(in the rows, 128 means zero)
Turns, then the turns between two rows, first turn first; the first pair answered
j_947 (before => after):
[142 108 124 131 150 131 117 112] => [141 107 125 132 156 136 130 119]
[134 134 163 152  85  86  85 104] => [120 160  90 131 126 108  73  84]
[126 110  76 162 172 145 149 134] => [130  89 123 176 155 136 170 156]
[114 108 145  95 150 154 111 153] => [116 104 160 101 140 149 105 151]
j_625 (before => after):
[125 114 110 109 120 118  72 102] => [136 123 141 137  84  91 100 111]
[125 152 142  87 109 115 132 133] => [128 111 172 101 123 126 136 144]
[117 137 117 111 115 132 107 127] => [124 124 146 129 103 123 120 138]
j_431 (before => after):
[134 128  87 137 136 132 104  89] => [136 115 102 157 130 128 103  88]
[130 138 139 137  94 112 141 130] => [127 148 129 123  99 116 147 133]
[132 121 145 142 102 125 120 124] => [129 131 143 141 100 121 135 132]
j_235 (before => after):
[130 123 110 146 145 139 147 124] => [135 131 109 159 127 126 129 111]
[110 123  87 113 157 143  99 113] => [110 102 104 149 171 149 138 134]
[113 143 127  89 130 138 130 136] => [120 124 143 133 133 137 163 150]
j_899 (before => after):
[124 104 156 113 140 138 123 139] => [122 108 151 101 141 141 117 136]
[109 143 132 142 124 123 109 122] => [108 150 132 137 122 123 114 126]
[150 173 125 112 113 115 147 127] => [153 154 147 145 113 109 160 132]

(two turns a pair)
[136 127 123 130 124 122 101 110] => [135 149 126 122 110 111 134 129]
j_235 then j_625
[131 108 155 109 133 143 146 144] => [132 120 139 132 135 140 169 145]
j_625 then j_235
[115 150 139 124 147 165 198 161] => [145 139 158 193  89 111 109 101]
j_899 then j_235
[131  90 118 163 163 141 119 108] => [140 115 115 155 126 114  87  92]
j_431 then j_235
[156  87 180 131 106 112  57 115] => [153 131 191 149  75  89 154 162]
j_431 then j_431
[126 157 117 122 103 124 173 163] => [137  91 171 139 107 132 127 157]
j_625 then j_947
[132 159  79 107 123  98 117  87] => [145 118 127 160 104  84 102  86]
j_625 then j_947
[124 125  98 160 171 150 141 119] => [128 144  86 144 148 135 103  93]
j_235 then j_235
[112 152 125 120 126 122 173 154] => [114 140 125 152 132 121 177 148]
j_431 then j_235
[131 145 132 112 112 125  93 126] => [126 123 156 103 131 143 124 156]
j_235 then j_947
[130 128 143 151 112 114 167 124] => [128 124 130 120 114 118  98  90]
j_899 then j_235
[119 134 100 124 164 123 161 118] => [121 147 102 124 154 115 168 122]
j_625 then j_431
[132 163 117 117 111 119 146 103] => [126 125 116 106 154 152 127 100]
j_625 then j_625
[128 136 132 105 109 118 111 132] => [125 122 132 106 126 133 104 131]
j_625 then j_625
[124 124 102 162 144 132 156 136] => [134 138 113 147 100 105 107 109]
j_947 then j_235
[129  76 151 123 103 114 105 126] => [127  88 128 117 101 112  85 109]
j_625 then j_431
[135 125 144  97 111 139  96 126] => [126 133 123  88 137 155 125 136]
j_947 then j_947
[152  90 172 133 106 104  92 114] => [149 113 157 101  99 101  79 110]
j_899 then j_625
[126 175  60 120 120 116 108  92] => [135 147 141 168  95  98 190 155]
j_625 then j_431
[120  89 164  98 113 131  87 137] => [117  83 179 113 114 131 124 156]
j_235 then j_431
[128 127 129 104 146 126 131 133] => [134 120 148 130 131 111 136 135]
j_947 then j_235
[135 107 143 153  98 103 129 147] => [121 111 123  82 127 135 127 157]
j_235 then j_235
[123 118 155 152 103 119 165 157] => [129  97 131 159 114 126  83 107]
j_899 then j_947
[119 108 119  92 134 137  59 101] => [121 171  81  99 105 108  95 101]
j_625 then j_947
[107 140 118 127 130 104 103 100] => [108 140 137 149 126  96 155 130]
j_947 then j_625
[145 119 108 143 110 103  72  78] => [146  84 130 162 129 117  75  85]
j_431 then j_625
[132 111 146 151 149 113 158 120] => [136 122 146 153 131 100 157 115]
j_947 then j_431
[116 128 147 138 125 126 152 153] => [113 112 148 124 139 138 138 149]
j_625 then j_947
[134 145 101 155  97 106 139 102] => [119 148 105 101 127 136 172 136]
j_235 then j_947
[133 165  76 104 133 116  98 104] => [141 107 166 162 133 119 172 160]
j_899 then j_625
[135 130 114 176 121 108 105 106] => [116 137  94 101 164 147 140 139]
j_235 then j_947
[134 128 128 161 101 108 130 114] => [127 133 119 111 107 119  97 103]
j_235 then j_431
[134 125 133 118 106 114 111 113] => [137 113 150 130 109 118 126 125]
j_625 then j_431
[137 118 134 133 117 117 107 115] => [129 139 105 110 133 129 120 117]
j_899 then j_947
[110 124  96 157 129 113 153 144] => [114  96 125 166 127 113 133 143]
j_235 then j_625
[122 104 130  68 157 157 158 168] => [123 157  94  64 134 132 163 153]
j_899 then j_625
[122  86 153 138 133 160 122 127] => [123 157 115 108  86 127 115 113]
j_899 then j_625
[143 128 146 173  87  95  94 102] => [117 136 111  62 146 152  94 119]
j_899 then j_235
[141 115 132 161 110 117  88 113] => [141 112 139 171 110 114  96 118]
j_625 then j_431
[119 125 131 103 132 130 174 150] => [115 120 118  87 152 147 148 138]
j_625 then j_431
[123 113 139  95 141 142  85 118] => [131 148 163 104  94 114 138 144]
j_899 then j_625
[128 110 136  70 141 144 108 123] => [128  94 158 120 149 145 164 151]
j_235 then j_431
[135 141 150  84 119 133 143 167] => [144 144 157 124  87 103 125 150]
j_235 then j_235
[130  94 150 145 154 147 140 138] => [143 120 147 166 111 111 112 111]
j_431 then j_235
[121 103 107 138 146 144  83  98] => [123 168  90 142 104 109 147 119]
j_947 then j_625
[132 121 138  85 124 135 149 142] => [129 108 114  98 151 152 136 127]
j_235 then j_625
